In the rows, zero is written as 128.
Z: 4 groups of rows, each row roughly a mix of its group's hidden directions:
Z (108 x 10):
[[154 110 110 118 105 140 167  98 155 152]
 [168 152 129 153 124 146 116 107  85 114]
 [150 148 143 110 164 105  92 138  94 137]
 [148 112 115 154 134 129 140  91 146 177]
 [140 140 151 142  98 113 109 159 174 113]
 [132 131 129 157 150 114 129  99 156 179]
 [134 123 121 135 129 159 116  97  85 169]
 [130  95 120 147 150 171 108 119 155 101]
 [107 135 159  78 151 146 138 133 121 100]
 [174 166 110 123 114 125 153 124 148 103]
 [139 156 101 166 131 141 159 125 141 166]
 [140 130 141 104 113 139 142 133  62 124]
 [142 137 107 140 120 111 148 122 113 190]
 [153 102 146  96 132 117  98 166 103 121]
 [147 110  87 125 113 130  99 125 109 173]
 [144 172 143 127 173 137 130 132 101 105]
 [120  97 121  81 157 115 114 114  95 122]
 [129 122  71 134 103 148 140 163 138 127]
 [131 137  93  80 133 118 103 137  99 150]
 [158 173 118 159 143 119  94 116 112 129]
 [146  94 125 135  75 155 144 136 137 110]
 [ 88 152 134 109 159  87 133 145 110 133]
 [166 160 103 176 130 109 123 129 133 128]
 [125  99 126  90 160 119 117 101  89 123]
 [ 96 113 155 137 120 160 144 111  96  95]
 [ 67 127 109 128 112 106 138 130 104 112]
 [124 134 113 143 133  98 110 113 168 175]
 [104 106 146  85 128 161 125 103 106 147]
 [117 101 108 110 167 132 146  99  91 138]
 [113 116 134 155 141  86 115 145 175 123]
 [104 139 182  99 123 136 114 115 103 114]
 [170 121 134 128 163  93 110 102 142 146]
 [ 98 138 108 152 114 167 171 133 115 135]
 [124 118  96 138 124 145 135 158 162  82]
 [156 129 111  90 150  94  94 125 123 150]
 [102 152 116 141  97 115 161 108 164 147]
 [110 134 101 102  90 136 121 168 126  99]
 [124  97 109 167 105 101 113 128 154 157]
 [154 118 153 111  96 126 158 172 121 114]
 [125 111 102 162 136 178 144 128 154 140]
 [102 119 112  97  93 146  82 143 125 130]
 [102 150 104 132  90  94 111 103 120 149]
 [140 133 124 111 141 101  70 121 111 154]
 [105  72 121 104 130 133 112 148 156 128]
 [168 165 156 127 111 120 165 146 123 129]
 [143 103 128 139 141 178 145 132 109  89]
 [ 91 154 147 140 127 117 135 119 174 157]
 [112 115 138 111 113 184 125 139 102 100]
 [102  97 144 144 123 130 154 149 165  95]
 [148 129 111 164 151 118 158 122 165 157]
 [118 108 110 110  70 146 112 126 104 135]
 [103  94 135 151 135 134 169 136 160 105]
 [142 127 117 158 129 107  97  94 156 163]
 [131 103 149 114 140 157 100 122 109  79]
 [129 101 118 110  73 108 100 141 113 131]
 [ 80 106 120 104 134 107 132 142 166 144]
 [132  92 136  90 112 108 107 170 120 127]
 [105 111 155 166 123 154 163 118 134 101]
 [ 85 133 121 126 110 152 116 145 177 117]
 [170 110 113 130 146  90 101 110 111 147]
 [151 117 115 137 125 164 163 132  81 141]
 [147 126 134 143 175 138 175 113 132 149]
 [136  69 122 119 125 156 101 142 126 108]
 [135 141 143  95 154  91 106 146 143 163]
 [153 134  94 175  99 118 112 127 114 148]
 [126 123 149 131 126 178 153 117  84 143]
 [ 82 102 136 120 117 155 150 136 112  93]
 [111 151 137 111 113 122  67 131 115 107]
 [126 149 105  85 116 131  98 137  88 142]
 [159 119 146 154 174 102 134 101 139 118]
 [117 101 137  77 130 109  98 143 119 102]
 [150  90 144 125 139 168 148 153 147 105]
 [136 152 129 154 137 112 191 138 135 128]
 [114 141 156 168  94 153 144 139 145 104]
 [115  79 119 156 125 122 152 127 141 168]
 [109  95 124 149 142 126 168 142 169 116]
 [181 149 145 126 146 127  97 127  97 133]
 [160 157 131 138 168 136 133  88 130 150]
 [130 119 136 140 132 184 165 131 101 113]
 [160 126 162  95 139 111 130 174 126 133]
 [132 126 151 155 151 159 157  98 118 162]
 [125 113 121 123 171 132  78 122  96 119]
 [119  86 134 135 147 124 162 114 161 160]
 [109 137 144  87 114 122 126 154 142  79]
 [126 158 133 175  98 151 151 141 151 132]
 [165 155 150 147 137 150 156 132  98 105]
 [171 146 107 168 146 128 152 113 129 148]
 [110 142 182 131 153 114 128 106 153 106]
 [146 101  80 121 115 133  85 134 122 143]
 [118 136 144 147 156 102 119 110 184 126]
 [138 136 103 101 107  77 102 149 119 127]
 [100 141 132  99 151  86 124 140 152 159]
 [ 66 100 107 130 120 130 145 131 137 110]
 [118 107 127 126 106 142 163 133 185 136]
 [ 97  88 117 125  81 128 119 154 116 129]
 [120 118 152 103 171 155 151 100 119 150]
 [128 163 125 130 110 107  84 148 127  90]
 [122 128 113 157 109 157 155  97 170 133]
 [ 77  99 153 109 137 133 116 155 108 120]
 [165 177 121 113 124 145 111 100 111 117]
 [141 122 138 117 158 149 151  82 135 165]
 [178 115 153 131 151 165 138 141 140 117]
 [130 119 161 161 112 122 134 142 176 101]
 [135 119 162 148 113 111 121 145 178 102]
 [154 180 113 136 107 131 106 133 120 161]
 [155 150 145 115 151 108 102 145  81 126]
 [117 112 125 152 123 121 157 158 183 119]
 [ 88  99 138 108 103 111 114 154 152 108]]
the one row of each list that fits no group (the others fit one group, some only roughly):
    q300: [127 110 103 161  97 166 130  93 135 117]
    q639: [117 116 119 144  89  96 100 143 168 119]
    q375: [144 107 121 100 119 120  88 138 107  83]
    q805: [132 133 115 106 103  93  94 125 108 170]
    q331: [151 124 111 141 103 134 111 161  80 107]
    q472: [120 155 109 130 101 100 115  99 152 167]
    q428: [139  85 126 124  99 149 118 154 103  95]
    q79: [ 89 138 151 142 135 138 115 115 182 135]
    q280: [ 97  84 127 113 138 143 152 151 159 110]
    q117: [126 113 107 116  99 171 118 136  89 153]
    q531: [115 125 173 117 134 162 127 123 106  86]
    q628: [165 154 133 119 160 135 160  97 151 132]
    q160: [155 141 137 154 153 100 171 111 120 150]
	q331
    q435: [160 121 129 142 135 133 156 113  78 158]
    q221: [124 155 165 134 140  78 125 111 153 138]
    q61: [117 124 151 125 179 149 163 140 101 130]
    q64: [ 74  87 104 119 130 135 119 124 147 118]
    q574: [143 138 127 163 146 119 165 109 131 174]
    q298: [102  93 120 103  76 124 128 136 150 121]
    q956: [163 135 149 135 149 101 147 104 151 166]
    q566: [140 156 122 167 150 155 125  90 105 119]
    q558: [170 141 110 145 147 133 161  95 143 151]
    q249: [ 86 114 125 116  95 115 167 153 135 113]
    q867: [165 153 126 149 156 147 106  95 103 128]
    q301: [101 107 103 124 100 120 117 109 173 153]
    q971: [123 129 169 111 146 102 114 128 130  77]
    q794: [142 119 139 126 103 151 180 145 163 123]
    q826: [116 129 132 129  96 121 125 176 172 110]
	q956
    q582: [171 148 126 145  79 130 118 108 114 136]
    q320: [117 116 116 104 134  85 107 154 156  97]
    q718: [109 136 127 161 122 156 179 114 144 107]
    q252: [148 150 164 142 118 138 103  92  93 121]
    q50: [141 130 118 146 131 153 184 149 116  99]
    q456: [114 108 125 103 164 117 120 135 176 155]
    q534: [102 141 137  94  97  93  90 138 133 130]
    q265: [140 141 140 171 141 146 149  85 111 148]
    q709: [121 128 168 106 123 151 135 125  83  97]
    q595: [121 120 142 139 151 115 104  90 161 167]
    q291: [102  82 132 110 108 145 118 109 111 163]
    q218: [162 139 124 144 157 120 156  97 163 148]
    q748: [131 132 121 101 143 137 113  97  70 139]
    q570: [178 124 143 122 106 131 115 147  86 111]
    q32: [ 89  92 125 138  93 113  95 144 137 128]
	q320
    q653: [118 153 138 141 143  91  93 152 150  98]
    q256: [154 178 135 155 114 142 120 108 111 155]
    q910: [137 131 135 144 130 152 172 111  97 168]
    q396: [ 98  85 133 104  97 135 107 112 136 154]
    q75: [133 128 113 123 113 120 114 116 101 192]
    q627: [138 137 131 149 168 135 113  87 118 166]
    q876: [138 125 122 164 116 173 160 105 140 107]
    q255: [ 78 136 116 143 150 135 164 111 156 126]
    q586: [107 149 167 115 172 145 156 115 125 133]
    q78: [147 139 130 137 159 134 181 156 116 107]
    q144: [133 107 115 179 145 106 139 123 155 158]
    q589: [108 118 159 115 173 130 167 147 139 118]
    q111: [115 138 124  95  85 122 116 137  89 155]
    q598: [162 124 103 147 142  91 123 113 128 171]
	q586
    q621: [148 161 151 100 139  95 134 144 149 160]
    q960: [142 136 112 143  99 138  93  90 112 162]
    q58: [138 142 154 112 179 130 166 115 149 125]
    q223: [ 94 127 131 127 103 127  96 167 104  97]
    q977: [159 107 158 120 157 124 117 107  90 105]
    q364: [137 132 106 108  98 129 129 141  78 164]
    q8: [ 88 141 165  97 113 127  92 121 133 127]
    q468: [120 104  96 118 103 179 113 139 112 140]
    q502: [111 124 111 145 122 174 156 152 153 101]
    q343: [136 125 129 104 156 105  86 119 148 168]
    q810: [124  90 149 153 110 151 152 145 133  88]
    q386: [103  90 152 151 137 141 162 115 140  98]
    q986: [132 135 102 144  73 126  87 124 120 132]
    q392: [115 131 131  96 100 123  92 123  96 166]
	q810
    q169: [101 124 134  79 109 134 102 165 121 115]
    q994: [ 91 117 119 139 137 148 170 121 168 118]
    q155: [140 120 127 163 154 139 157 128 165  91]
    q489: [142 112 108 183 127 105 122 128 148 160]
    q681: [111 128 103 129 115 118  87 123 166 166]
    q123: [182 132 145 117 111 124 107 149  92 122]
    q894: [157 116 123 133 153  90 122 136 177 141]
    q173: [131 174 122 138 152 106 102 101  97 138]
    q248: [155 123 124 116 119 111 111 114  78 167]
    q625: [109 112 150 158 107 137 151 145 164  93]
    q233: [119  81 130  93 119 114 105 150 154 145]
    q325: [132 167 134 116 105 149 103 114  81 134]
	q169
    q312: [132 116 102 147 119 182 148 135 120 160]
    q486: [147 114 146 116 128 155 133 124  67 114]
    q800: [130 107  94 102  98 156 102 150 102 125]
    q680: [133 159 150 114  89 134  83 140 111 115]
    q783: [106 140 105 123 104 120 107 129 148 184]
    q362: [141 164 148 135 104 143 101 106  85 133]
    q738: [139 116  95 145  73 108 124 136 153 135]
    q449: [188 130 156 105 115 126 127 154 123 134]
    q96: [136 109 134 151 107 177 138 154 156 109]
    q577: [156 128 114 101 142  87  94 142 155 140]
	q96
    q543: [ 92 124 158 112 131 139 158 149 134  86]
    q885: [157 126 129 140 159 126 157  92 154 160]
    q607: [127 163 138 100 122 149  88 121  91 112]
    q43: [ 97 125 138 120 147 129 176 149 167 126]
    q729: [131 173 119 131 106 154 115 120  84 147]
    q116: [139 119 107 133 123 160 164 156 110  88]
    q84: [143 130 141 127 183 129 158 105 156 142]
    q382: [106 132 112 150 120 153 136 121 157 182]
    q630: [107 107 117 139  85 101 103 159 143 110]
    q822: [113 130 127 122  97 113 158 129 182 153]
    q318: [171 156  98 160 113 126 110 108 116 140]
	q543
    q47: [ 86  90 124  95 135 139 142 137 109 101]
    q620: [112 150 121  94  98 138  94 146  92 123]
    q341: [119  89 107 138  88 145 129 129  97 157]
    q942: [173  92 128 133  97 159 113 132 124 113]
    q81: [103  81 118  91 146 110 132 145 139 108]
    q10: [119 121 129 137 138 126  93  98 150 182]
    q743: [128 132 122 163 120 167 168 119 111  96]
    q340: [ 74 128 114 126 145 110 131 112 167 146]
    q278: [123 114 150 112 163 119 146 101 175 143]
    q874: [142 152 125 166 142 164 151  97 112 107]
    q348: [139 111 151 133 155 146 146 131 116  71]
    q213: [139 120 110 158  79 111 125 112 140 164]
    q613: [165 149 122 154 141 106 116 101 168 139]
	q213
    q106: [175 109 136 131  95 146 113 138  97 108]
    q538: [140 128 135 169 159 141 174 118 151 126]
    q909: [137 143 113 126 149 141 130  89  81 158]
    q866: [153 147 109 157  99  99  96 122 158 123]
    q964: [129 110 100 121 111 179 133 152 106 102]
    q356: [125 167 146 125 172 116 158 131 153 146]
    q573: [137 152 144 132 140  92 150 111 106 175]
    q539: [139 154 135 124 113 106 128 139  65 113]
    q535: [ 97 140 133  93 100 104  84 134 136 138]
    q898: [ 98 153 122 157 124 138 180 114 133 109]
    q490: [107 141 175 125 139 117 113  95 136 164]
    q145: [117 139 123 110  89 118 108 163 114  86]
    q198: [121 130 178 131 143 161 148 102  99 132]
    q780: [114 141 101  80 120  91 103 136 124 146]
	q780
    q827: [132 142 106 127 105 139 172 169 113 102]
    q847: [144 181 138 127 153 127  92 118 111 110]
    q819: [119 153 102 116 105  88 142 163 147 109]
    q612: [124 135 140 162 146 165 175 125 141 111]
    q728: [170 110 135 149 135 177 134 124 120 103]
    q849: [155 128 132 118 107 116  93 134  74 118]
    q951: [168 176 120 142 155 135 145 126 112 112]
    q606: [134 149 119 119 109 153 125 149  71 106]
    q500: [152 173 149 169 102 140 118 119 132 139]
    q152: [ 88 107 125 139 118 155 171 150 133 106]
    q49: [121 125 130 172 125 117 142 112 162 174]
	q49
    q138: [128 122 146 115 128 114  86  99 110 174]
    q329: [111 152 147 118  80 149 106 141 103 106]
    q293: [167 177 132 141 113 116 127 101 126 152]
    q346: [117 128 114  95  88 137 103 140  92 152]
    q667: [102 117 138  97 172 103 108 158 119 131]
    q508: [ 86  80 131 132 105 120 103 139 132 145]
    q264: [132 121 112 142  94 131  88  97 113 165]
    q480: [151 107 134 112 128 157 104 119  74 123]
    q557: [ 85 111 140 126 116 113 113 171 134  97]
    q836: [147 166 116 165 107 149 143  91 129 125]
    q391: [133  89 126  99 118 120  78 150 113 127]
    q176: [157 119 162 100 145 170 140 128 123 101]
    q855: [ 81  90 136 109 107 135 114 153 105 127]
    q779: [122 138 154  87 165 157 144 106 109 130]
	q176
    q113: [105 148 122 102 104  98 108 156 148  96]
    q210: [112 126 118 161 140 161 174 105 109 138]
    q76: [116 145 132  92 107  79  97 143 133 127]
    q261: [103 120 102 134  75 125  99 148 139 143]
    q108: [108 160 145 147 136  98 152 124 172 143]
    q764: [114 125 138 131 131 140 135 148 158  65]
    q369: [126 137 136 154 139 131 154 105 134 188]
    q242: [140 131 147 101 164 149 164  94 144 140]
    q235: [123 111 118 102 123 102 117 168 174 117]
    q102: [162 126 103 157 116 112 143 106 167 152]
    q563: [145 147 161 117  95 116  79 135 130 111]
    q444: [141  95 112 131 128 180 134 137  96 107]
    q988: [128 106 100 126 105 181 126 148 112 104]
	q261
    q635: [138 104 130 134 138 113 167 123 184 140]
    q238: [126 134 125  96 100 113 104 129  86 166]
    q632: [136 139 164 141 153 104 141  94 126 168]
    q488: [108 128 161 143 144 169 160 122 141  98]
    q80: [164 114 135 104  96 106  95 153 116 145]
    q460: [ 94  70 133 134 120 127 134 134 134 160]
    q354: [151 153 138 149 146 148 160 109 170 140]
    q63: [125 136 165 114 133 152 159 131  89  94]
    q190: [ 89 139 146  96  98 150 115 149 124 100]
    q225: [114 113 149 150 116  94 112 120 180 133]
    q195: [106  82 131 120 138 113 148 148 161  98]
    q695: [128 138 162  98 126 113 121 137 104  76]
    q720: [119 130 129 152 169 163 164 119 118  99]
    q299: [112 117 119 123  75 128 104 160 105 109]
    q496: [130 128 150 141 187 134 157 109 136 147]
	q225
    q883: [101 137 130 101  88 137 110 168 123 104]
    q903: [113 134 157 102 166 131 162 146 149 101]
    q454: [117 144 120 117 167 106  91 108 140 163]
    q524: [150 153 143 113 176 149 157 103 122 133]
    q939: [142 148 149 186 120 144 149 109 143 133]
    q358: [141 105 108 138 111 164 147 136  90  94]
    q54: [126 125  89 137 123 102  99 131 169 160]
    q178: [116 143 132 157 146 108 144 116 180 155]
    q915: [165 148 161 134 123 100  91 124 154 126]
    q835: [117 132 142 158 155 151 155 122 172 103]
    q984: [160 137 129 131 148 117 167 105 173 136]
    q478: [187 136 136 133  97 132 100 117 115 136]
    q901: [128  93 106 106 172 100 139 125 149 144]
    q308: [151 174 149 150  99 144 102 117 110 136]
    q809: [125  97 127 111  79 117 122 158 102 109]
	q358
